Each named turn below is shown by a few rows before and after it. Which turns, in which order, take the first row of each later pair to the second? The first pair is answered.
U:
[ 2  3  6 10 -4 -1 -8  1 11  3  0  3 -5 -2  4  2 -9 -4  5  2  5 -9  3  2
 -4  7  5  2  3  0  6  6  2 -9 -9 -4 -1  3  2 -7  3] -> [  0   6   5  10  -6  -2  -5   1  11   4   1   3  -6  -2   2  -1 -10  -2
   6   3   5 -10   3   3  -3   6   5   1   3   0   4   7   1  -7  -9  -5
   0   3   4  -3   4]
[ 10   9  -6  -3  -1 -12  -6   5   9  -7   1  20   8  -1  14  23   9  10
   5  -3   4   1  -8   6   3   4  12  11 -14  -9   7  -1  -3   8  -6   7
  15  32   9  -5 -17] -> [  8  20  -9  -1 -12 -16  -1   7  11  -6   0  18   2   6  13  17   4  15
   5   3   5  -6  -7   4   4   6   8   8 -16  -7   2   3 -10  12  -6   5
  13  25  11  10 -20]
[  1  -1   7   4  -4   6 -13   1  -4  -2  11   0   6   1  -1   3  -5  14
  -3   1   0   2   1  -2   2  10 -10  -3   9   3  -2   1   0   9  -5   5
   7  -2   2 -13   4] -> [  0   2   6   4  -7   5 -11   0  -4  -2  11   0   5   3  -2   2  -6  17
  -2   3   0  -1   2  -3   3   9 -12  -4   9   1  -4   2  -3  10  -4   5
   6  -4   3  -7   3]
[-14   2  21   0  -9  -7 -17  18   4   1   3  -9  10 -16  10  14   3   8
  25   0  10 -23  -2   0  -4  -8   6   3 -29  10  -1   9 -13  11  -6   0
   9  22  -5 -10   8] -> [-15   9  19   2 -16  -9 -13  19   4   1   2 -12   6 -12  10  10  -1  12
  25   2   8 -28   1  -1  -4  -6   2   2 -27  11  -4  11 -16  12  -6   0
   7  17  -5   2   7]
K:
[  0   8  -3  -1 -13   0   0  -9  -6  11   1  -4 -20 -23   2  -4  -5   0
   9  -7   0   0   2  -4  -6   6  -8   3 -12  -1 -14   1  -4  -2  -6   6
 -14  -1   7  -1  -1] -> [  4  -4  -8  -3 -11  -2  -2 -10   1   8   1 -17 -18 -10  -1  -6  -7   1
  -2  -7 -10   1   0  -8 -10   2  -8   5 -13   4  -8 -10  -4   5   6   2
 -11 -14  -2  -5   4]
[ -6  -5  10 -13   5 -12   6 -14  -4  -1   3  11 -15 -18  -2  15 -17 -10
   9   3   2 -14 -10  26   0   3   1  -1   3   8  11   3  12  -1  -1   3
  -2  10  -4 -27  -6] -> [ -7 -16   4 -17   8 -10   7 -15  -2   0   4  -3 -13  -8  -1  12 -17  -8
   0  -1 -10 -10  -7  27  -1  -1   1   3   6   8  11  -4  17   2   7   4
  -5   2  -5 -28   1]
[ 19 -27 -11  -8  25  -9  -1  18   5   9  36 -29   1  25  17   3   3   9
 -22 -11  -4 -10 -15 -22  -7 -10  -2  -5  -1   2  13 -21   2 -10  17   4
 -12   4   9  15  -8] -> [ 18  16  -1   0  11  -8 -11  21   4   2  37  13  -4  10  21  14   6   4
   7   2  28 -23 -24 -22  -7   8  -4 -12  -8   2   9  -1 -17 -13 -12   0
   0  22   5  14 -26]
T:
[-8  2 14  1  8  4  4 -1 -7  0 -4  6 -4 -6  3  3 10 -4  5  6  4 -1  0  1
  3  1  4  4  1  5  2  8 -2 -6 -5  3  6 14 -3  2 -2] -> [-10  -1   7  -1   5   2  13  -2  -6   3  -5 -10  -7   7   1  -6   5   1
  -6   5  -8  -4   4   0   3  -3   1   4   3   8  -1   2  -1  -1   6   3
   0   1  -2  15   4]
[ -5  -5   6   1  -4  -6  12   8  -5   1 -18 -29  -7  20  -1  -6 -10 -18
 -22  15  -5  -6   4   6   8  10  15  24  18  24  -8 -12   2  17  13   3
   1 -41  -4  33   7] -> [  0  11  27   5   4  -2 -15   8  -3 -10 -14  20   4 -10   4  21   6 -32
   7  22  31  -4 -14   7   5  26  20  21   9  21   1   0  -3   8 -18  -1
  21  -7 -16  -6 -11]
[ -6 -29  19   2  16   6 -11  -8   2   1   2  20  14 -18  -5  14  11  -7
  15 -22  12  -8  -5  11   3   4  15   0  -2  -2  11  -6  15 -15 -19   7
   4  20  11 -30  -2] -> [ -8 -37  -4  -1   2  -1  11  -9   9   5   0 -26   2  21 -11 -11  -6   8
 -16 -20 -24 -15   6   5   3  -9   4   1   3   6   7 -22  13   1  12   4
  -7 -24  12   7  11]
[  5  -1  24   8  -9  14   9 -12  -6   6  29  20  -1 -28 -13   9   5 -36
 -14   7   3  44 -30   0  -3  16  -8  38   9  -1  -6 -36  14  11  11  20
 -19   3 -14 -31   5] -> [  3  -7  11   6 -14  13  24 -13  -4  10  27  -4  -5 -11 -16  -4  -3 -29
 -28   4 -15  42 -21  -1  -1   9 -12  38  12   4  -8 -44  16  17  27  20
 -27 -16 -10 -12  13]
M:
[  4 -11 -15  -5 -11   2  13   0 -13  -1 -12 -14 -16  14   3 -11  -5   9
  12 -11  -2   5   9   2  14  -4  11  -4   3  -7  -2  -3  12  -9   7 -17
   3  -9  14  15  20] -> [  5   7 -16  -3 -21  -1  13   1 -12  -5 -12  -3 -22  17   3 -10  -6  11
  20  -3   6  -3   7   0  13   1   8  -8   0  -4  -5   2   1  -7   0 -19
   9 -11  10  20  12]
[ -6   7   3   5  -3   4   9   3  -3  15   0   7  -4 -14   3  -6   0   2
  10  -5   6  -2   6   7   3   2   2  -4   4  -6 -10   1   6  -2  -9   6
  -9  10  12  10  -5] -> [ -5  10   5   6  -4   5   3   3  -2  10   1  12  -4 -16   2  -2   2   1
  13  -3  12  -5   4   7   3   4   1  -4   3  -3  -8   3   1  -1 -12   5
  -4  10   7   6  -7]
[ 13  17 -31  20  -3   7  -4  14  18  -8  -3 -13   5   5  -8   0 -30  -5
 -16  29   3  -1 -17  15 -11  10  -6  -9 -19   5   3  -2 -24  15  35  -5
   1  -9 -17 -29  -9] -> [ 15   6 -31  18   7   8  -7  13  18  -8  -1 -17   8   2  -6   1 -26  -5
 -21  26  -1   5 -17  16 -12   8  -2  -8 -20   5   6  -5 -17  14  37  -4
   1  -6 -16 -37  -5]
Then:
(two turns a pair)
[  5   3   3   5  16   6 -14  -4  14  -1  16 -18   5  17   0 -12  -2  -7
 -27   9   0   3 -17 -11   0  -5   2  13  -4  20  26  -9   4  16  12   0
  -5 -27  -8  -1   1] -> [ -4  20  23   8  24  13 -17  -1   0   6  16  14   6 -20   7  -2   7 -15
   3   3  25   8 -16  -1   7   2   9   8  -2  10  17  12   8  -2 -17   7
  -8  13   8  -9  -5]	K then M
[ 16 -27 -19  -8  -6   1  17   6  11   2  -3 -43   5  22   2 -21  23 -18
 -30 -11 -10  11   6  -4   6 -21   8  -6  -7   7  14 -19   1   5  28  -4
  -3 -12   0   3  21] -> [  8 -10   7  -3   5  10   5   8  -8   6  -2   3  12 -28   9  -2  37 -31
   5 -18  24  18   4  10  12 -10  18 -11  -7  -7   8   5   8 -17 -10   4
  -1  41  16 -20  12]	T then K
[  7  -8  -1  -3   0  -4  -4   4  -1  -5   2  -2  -2  -1  -9  -3  -4   1
  -5   7  -1   4  -4  -6   5   3   1   5   1  -7  -2   1   6   2   1   4
  -6  -8 -17  -5   1] -> [  2  -4  -1  -1  -3  -3   3   2  -6   2   3  -3  -5  -3  -8  -8  -6   4
  -3   5  -4   4   1  -2   8   1   2   4   4 -11  -7   6   7   0  -1   7
 -12  -6  -8   4   3]	K then T
[ 14  13  -1   4 -25 -22  -6   5  23 -22   8  21   2  16  -5  -9   4  17
 -15  23   1   3  -9  -9 -14  13  -4   0 -15   4   6 -16 -23  10 -10  20
  -1  -7 -15  11   5] -> [  5 -17  13   0   5 -11  -2   4   1  -4  10  18  13 -22  -2  -8  15   8
 -11  -4  -4  29   2   5  -6   3  13   3  -3 -17   2 -12  10 -13 -16  33
 -17  28  12  -7  23]	M then T
[ -2  -9  -8   8  -4  -8   4  -2   3  -9  11 -11  -5 -11  -1  -3   0   3
 -14 -18 -20  -9 -11   0  12  -5   4  19  -1   2   1   0  17 -12  -6   1
 -26  12   6  -4   5] -> [ -4  15  -8  12 -20 -11   6  -1   4 -13  11   1 -12  -5   0  -5  -5   5
  -5 -10 -12 -22 -11  -2  14   1  -1  15  -3   7  -3   7   4  -8 -14  -2
 -23   9   4  11  -5]	M then M
[-12   7   3   5   0  -4  16   6  -6  16  -9  -8 -12   3  -1  -7  -5   1
   1  -4  -9   4   9   9  10  -1  -7  -1   3  -6 -10  -2  -1   3  -3   7
 -10   0  13  29   4] -> [  3   9   7   4   4  -4 -12   4  12  -2  -5  18  -2   7  -1  12   5  -7
   9  13  11  -1 -13  -1  -1   9  -7   3 -10   2   9  -8 -13  10  -9  -3
  13   1 -17  -8 -11]	T then M
[ -8 -26  12  -1  30 -10   0  -1   9   1   4 -17   4  -4 -25  -9  -1  -7
 -12 -12  -7   3   7  -3   0 -13  -7  15   8  -4   5 -21   4  -6  -4  -1
   1  11 -13 -16 -11] -> [-17 -20  11   1  24  -9  11   1   0  10   3 -18  -1 -11 -25 -15  -5  -4
  -8 -17  -9   2  16   3   6 -14  -7  13  12  -9  -5 -12   8 -10  -9   3
  -9  16   1   1  -8]	K then T
[ -9   9 -24   9  -7  -1  11   7 -21  -2   8   4   4  10 -13  11   0  24
 -23 -19 -17   7  12   2   3  -4   6 -15  18 -17  -7   5   9  19  17   1
  13   2   8  19 -12] -> [ -7  26 -16  13 -11   0   0   9 -19  -6   9  26   4  -1 -11  20   4  19
  -8 -12   0   3   5   1   1   5   7 -17  13 -15  -6  12   2  16   2  -2
  21  14   4  11 -22]	M then T
[  1   8  13   0   5  -4  -5  -1 -15   1   3  16  -1 -21  11  13  11  -7
  13  -9  16   8   0  -3  -1   6  -2  -5   3 -12  -3  11   9 -11 -12  -2
  -4  14  10  -5   0] -> [  3  18  -5   2 -16 -13   8   0  -6  -2   1  -3 -14  13   6  -1  -4   7
  -1   1   3  -7   4 -10  -2   4 -15  -6   3   0  -7   3  -6   5   3  -9
  -5 -21   3  29  -1]	T then M
[ 10 -18 -19  -7   7  -1   7  14  -6   7   9  -1  -1   3  11  -5  11   2
 -10 -10   7   0 -22  -1  -1   5   1  10  11  -9  10   0  20 -19   5  17
  14   5   2 -24   9] -> [  2   0 -26  -4 -11  -3  24  17 -10  12   7  -8 -13  11  11 -18   3   9
  -9  -7   4  -8 -15   2   3   6  -6   6  13  -7  -2   7  12 -15   5  18
   5  -4  12   9   9]	M then M
[  7   5  -9   2  -9 -10   3   5  14  -8  -1 -13  -3  24  -7  -3  -9   6
 -10   9 -11  -6  -4  -7  -1  -5  -4   4  -2   6   3  -8  -8  15  14  -1
   7 -24 -12  10  -4] -> [ -5 -10  -3   1   3  -3  16   6  -5  10  -2 -24  -2   2  -4  -8  -7   5
  -9 -11 -20   7  11   4   6 -14   3   4   9  -6  -7  -4  12   1  13  10
 -10  -5  14  15   9]	T then T
[-11  -9 -11 -13  15  -2   8   2   6  -4   6 -30  -2  22 -21 -13   7  12
 -15  -1   2   8   1   5   6  -1  -3 -15   3   3  -4   2  17  10   3  15
 -13  -7  -6  -5  -9] -> [-18   5   0 -10  12   0  11   5  -6   0   6 -12  -3   2 -18 -10   8  10
   3  -5  16   6   5  11  12   5   0 -20   5  -4 -13  18  17   1 -16  20
 -16  13   6  -2 -12]	K then T
[ -7  31   1 -18  -7  31 -30 -18   1   1  -1  11  12 -15   1   9  17 -17
   7 -15 -20  21  -9 -10  -5  -5   6   3   0   6 -27 -13  33 -13 -19  -4
  -3   5   7 -34   3] -> [ -3  18 -10 -19  -8  27 -27 -20   9  -1  -2 -11  12   4  -1   1  13 -11
 -11 -15 -38  19  -8 -15  -8 -12   4   7   0  10 -22 -25  34  -3   0  -5
  -3 -16   1 -31   7]	K then T
[  1   7  -5   5  10  -4  -4  -4  -4  -8  -1  23  -2 -21   9  -1  22   7
  14  -1  -1  -6  -4   6  -1   6  -4 -12  -3  -2   5   0  -6  13 -18   9
  18  15   4  -4  -4] -> [ -3  12 -15   5  -1  -7  12  -3  -6  -3  -3   5 -11  -6   8 -15  12  15
   7   0 -14 -11   7   6   3   2  -9 -14   2  -1  -3   0  -8  18  -8  10
   9   1  12  25   1]	T then M
[ -5  24   3   8 -17  -8   7  -1  -7  -8   8  14  -3   1   0  -5   5   8
  16   7  11  -5   2   1   0   8  -7  -9  -3  11  -3  11 -11  -6  -8  -2
   4   0  -4  16  -2] -> [ -7  16  -3   6 -16  -8  17  -1  -9  -5   8  -3  -6   8  -1 -13   1  12
   7   2  -3  -3   9   3   0   1  -8  -9   3  10  -7   7  -5  -5   0  -1
  -4  -9   4  28   7]	K then M
[ 12  11 -13  10 -42   4   5   7   2   9   3 -14 -14  15   1   3   0 -12
 -13  -3  17 -25   3 -25  -8  -5 -12  10   5   4  -2 -14  19  15   7   3
  -3   8 -14  10   4] -> [  7  21  -7  11 -43   5   6   8  -5  12   2  -2 -15   3   3   4   1 -12
  -2  -5  25 -26   5 -21  -3  -2 -10   8   7  -2  -7  -5  20  10  -4   6
  -6  21  -7  13   2]	K then T
[ -6  -3  -5  -6   8  -4   9   4  -7   3  -8 -10  -3   7   5 -14  -3   2
 -19  -3 -11  -2   9  -3   4  -9  -3   2   0   4  -7  -5   6  -3  11   3
  -3 -16  12  -7   5] -> [-10   6   2  -4   6  -2  11   4 -15   8  -8   1  -5  -9   7 -13  -3   1
  -8  -5  -3  -2  12   1   8  -6  -3  -1   1   0 -14   3   8  -9  -1   6
  -7  -3  21  -4   3]	K then K
[  3   8   5   5  -6 -11  -7   3   3  -4   6  14  -3   4   4   9   2   3
  12   1  14  -5  -5  -4  -2  11  -2   1  -3   4   1   5 -10   6 -12  -4
   6  -6  -5   3  -8] -> [  7  -6  -2   3  -2 -11  -7   3   7  -6   6  -2  -1  16   3   7   3   4
  -1   1   2  -4  -6  -7  -6   6  -3   4  -3   7   6  -4  -8  11   1  -6
   6 -19 -10   1  -3]	K then K
[ -3  -1  10   4  -8  -6   4  -4  -6   3   0  10   0 -12  -8  -3   0   3
  11   0   5   0   2   0   4   2   2   4   2  -3  -2   9  -8  -5 -14  -2
   2  16   5   5  -9] -> [  4   1   6   5 -11 -10  -2  -5   3  -6   1  11   1  -1 -11  -1  -1   4
   7   7   5  -3  -5  -6  -1   4   0   5  -3   3   4   3 -17   2  -9  -7
   9   4  -7   0 -13]	K then K
[  2  23   7   5  24  25  15 -12 -16 -28  11  37   7 -21   2  18   2 -16
   9   2   7  -2   6  -8   8  11  13  -6   9 -18 -19   6  -2 -24  -8   6
   0  22  11  -6 -16] -> [  8  36 -14   7  -1  16  24 -12   1 -37   8  17  -6  22  -3   4 -12  -4
 -10  18  -9 -20   6 -20   3  11  -1  -6   5  -1 -19  -5 -22  -2  12  -3
   4 -21  -5  23 -20]	T then K
[ -9  -2  -1   7   9  18 -21   0  -3   1  10  -3  20   2  -9  -7  -7  -3
  18  -5 -20   9 -16   5  -2   6   0  15   4 -15  10  20  15   6   6   1
   4   0 -21 -24  -4] -> [ -9  15  -1   9  -1  17 -21   2  -2  -1   9   6  15   5  -8  -6  -7  -3
  25   1 -13   1 -17   4  -2  12  -4  13   0 -11   8  26   4   9  -1  -1
   8  -3 -23 -16 -12]	T then K
[  0   2  21  23  12   4 -13   2   8 -16  19  20  29  -8  11  27   7   1
  -6  18  25  -4 -18   9  -7  22   5 -12 -12 -10 -20  -1  19  -4   2 -15
  11  19 -21 -15  -4] -> [-18   7   7  24  -1   4  24   4  -7   3  15 -15  12   6   9  -2 -10  16
 -21   8  -3  -8   7  17   3  11   0 -16   1 -13 -41   2  24  -3  16  -9
 -15   3   9  42  13]	T then M
[  3 -32   6  -3  17   0 -24   1   4  -4  22   1   7  -5  13  30  11 -15
  -4   2  -1  11 -20  24   1  -8  17   7  -8   7  24 -21  -5   9   8  12
   0   2 -12 -22  -5] -> [  3  -3   9   4   1  -2 -26   2   6 -10  21  24   1  -6  14  32   8 -15
  11  14  17  -2 -24  23   2   3  12   2 -13  11  19  -9 -21  10  -7   7
   6   6 -15 -12 -19]	T then K
